In the rows, 128 means zero.
The rows of A fall into 3 groups, and each row is roughly a mix of its group's hidden directions.
A:
[[116 151 106 104 167  97 146 158 121 168]
 [144 177 114 144  81 131 112  93 136 118]
 [145 126 146 142 158 133 119 125 105  59]
 [133 127 150 153 113  92 171 135 137  79]
 [111 163 117  88 137 148  80 129 124 159]
 [175 130 147 141 152 159 106 171 110 116]
 [133 123 159 113 115 180 164 134 119 168]
 [111  89 117  94 147 170 138 113  93 109]
 [162  98 171 111 127 149 138 159 127  91]
 [101 101 114 136 112 130  82 141 111 178]
 [139 137 135 169 183 133 140 151 112  94]
 [ 99 117  91 118 158 146 149 104 126  79]
 [109 134 158  78  94 139 149 121 141  91]
 [126 153 122  87  79 159 100 129 105 120]
 [138 143 108 124 167 184 160 142 112 144]
 [122  51 126 131 138 134 131 136 116 156]
 [146 125 120  92 168 157 126 111 169 158]
 [194 140 120 138 151 107 162 130 126 145]
 [190 119 142 161 119 122 162 153 124 128]
 [104 102 153 171 115 159 107 140 126 169]
 [121 176 152 126 103  92 161 114 157 119]
 [129 125 104 115  80  71 126 111 151 121]
 [106  98  98  87 134  98  99 115 160 143]
 [176  80 145 154 133 103 104 144 127 124]
 [102  91 163 137 114 154  87 152 111 112]
 [103 111 148 148 188 125 130 128 107  92]
 [119 150 166 103  75 128  97 115 108 129]
 [109 152  57 119 121 138 143 130 149 140]
 [120  80 142 132 150 136  94 107  85 107]
 [135 155  91 174 160 160 115 142 121 111]
 [147 177 164 107  93 124 106 135 107 148]
 [140 164 155 112 137 115 141 114 187 105]
 [ 68 143 157 152 156 114 124 151 147 131]
 [159 123 121  98  83 127 117 107 134  77]
 [142 130  98 126 171  86 165 107 123 104]
 [139 147 147  96 112 160 132 137 107  70]
 [127  85 120 140 140 167 135 143 152 178]
 [120 110  78 131 157 105 145  97 103  98]
 [ 91 144 126 101  79 116 166 109 146 125]
 [116 130 158 157 189 127 119 154 152 142]
 [ 93 109 134  93 178 136 103 126 153 107]
 [151 126 121  82 146 178 126 108 105 102]
 [119 145 117 164 174  98  93 112 142 152]
 [134 137  90 184 157 143 143 151 138 149]
 [143 165 123 140 146 131  59 131 120 140]
 [130  78 113 152 145 123 122 138  81  95]
 [141 123 167 102 149 116 163  82 151 146]
 [117  83  86 121 138 164 120  92 112 133]
 [146 137 147 169  90 108 118 145  80 120]
 [ 89 111 128 142  71 164 108 123 123 118]
 [146  91 110 167 107 156 101 125 142  91]
 [143 136 130  77  91 114 176 114 135 139]
 [ 93 130 122  95 175 125  85 142 113 146]
 [186 127 119 137 155 112 154 147 107 162]
 [144 113 182 143 119 111 149 108 140  83]
 [142 113 141 143 108 140 140 180 142 180]
 [145 113 148 158 110 142  75 150 137 164]
 [ 92 180 116 101 132 147 155 110 100 122]
 [138 180  93 118  98 114 109  91 130 138]
 [110  98 118  77 112 150 156 111 147 159]
 [106 125  80 151 179 159 122 129 132 112]
 [141 166 168 142  84 135 107 136 157 111]
 [ 68 152  95 104 139 115 127 138 153 113]
 [142 112 145  75 127 154  74 123 132 127]
 [ 75 171 119 101 114 128 115 100 142 142]
 [103 143  81 137  96 138 152 170 151 133]
 [128  91  76 134 150 148 139 133 166 151]
 [115 121 133 150 109  56 149 119 132 110]
 [178 136 143 120  83 138 117 146 141 167]
 [116 134 115 130 123 128  81 131 138 194]
 [142 145 118  93 192 124  99 143 131 136]
 [167 101 165 115 142 163 122 170 131 129]
 [146 113  78 131 179 123 110 142 158 128]
 [ 79 134 154 131 110 114  94 115 116  83]
 [109 144 121 127  76  85 143 103 132  97]
 [ 81  90 111 132 159 145 136 120  89 114]
 [112  98  94  99 147 139 116  79 122 158]
 [126 166 110 114  88 101  91  92 126 117]
 [145 119  99 123 178 173 122 122 108 158]
 [111 124 171 113 144 130 110 185 129 157]
 [141 101  73 116 160 165 116 110 129 138]
 [100  97 137 157 114 126 125 165  86  96]
 [101 160 145 113  92 100 154 112 151  92]
 [123 105 183 109 149 144 110 165 137 153]
 [179 128 118 133 159 134  89 127  91 149]
 [189 118 136 113 160 146  96 124 142 147]
 [ 71 133 104 135  97 108 132 133  87 137]
 [157 119 124  69 138 155 125 135 147 165]
 [102  86 140 168 137  99 143 139 143 165]
 [111 177 116 124 167 135 147 103 160 153]
 [107 104 159 128 145 130  76 150  89 121]
 [ 92 182 109 143 145  97 102 127 110 123]
 [111 115  64 157 121 137 159 120 153 127]
 [170 137 100 165 168 127 156 152 137 118]
 [139 111 186 117  78 119 132 129 123 153]
 [133 106 117 164  80  79 121 136 127 146]
 [195 113 152 137 155 130 144 118 147 112]
 [156 101 132 149 113 130 161 155  97  83]
 [151 168 115  70 109 113 119 113 126 105]]
One row of each group comes first, with its name. Which group is each row after those in?
[138 140 112 175  81  91 124 150 111 129] -> (88)
[155 134 151  70 115  92  99 126 134 133] -> (69)
[112 118 165  93 154 154 107 151 160 156] -> (38)

[134  60 138 134 143 132 151 138 104  99] -> (88)
[126  97 135 100 186  97 103 136 143 135] -> (69)
[155 114 188 105 132 156 133 143 117 157] -> (69)
[118 110 131 103  81 117 177  99 132 108] -> (69)
[111 187 100 118 121 124 105  96 139 153] -> (88)
[131 174 147 117 111 116  75 129 158 148] -> (88)
[ 86 114  80 132 103 145 133 150 103 156] -> (38)
[135 152  96 108  62 136 127 121 114 146] -> (88)
[149  96 153 107 145 164 143 138 153 173] -> (38)
[110 178 122 125 109 128  91 113 158  92] -> (38)
[144 151 130 140  79 143 165 141 171 140] -> (38)
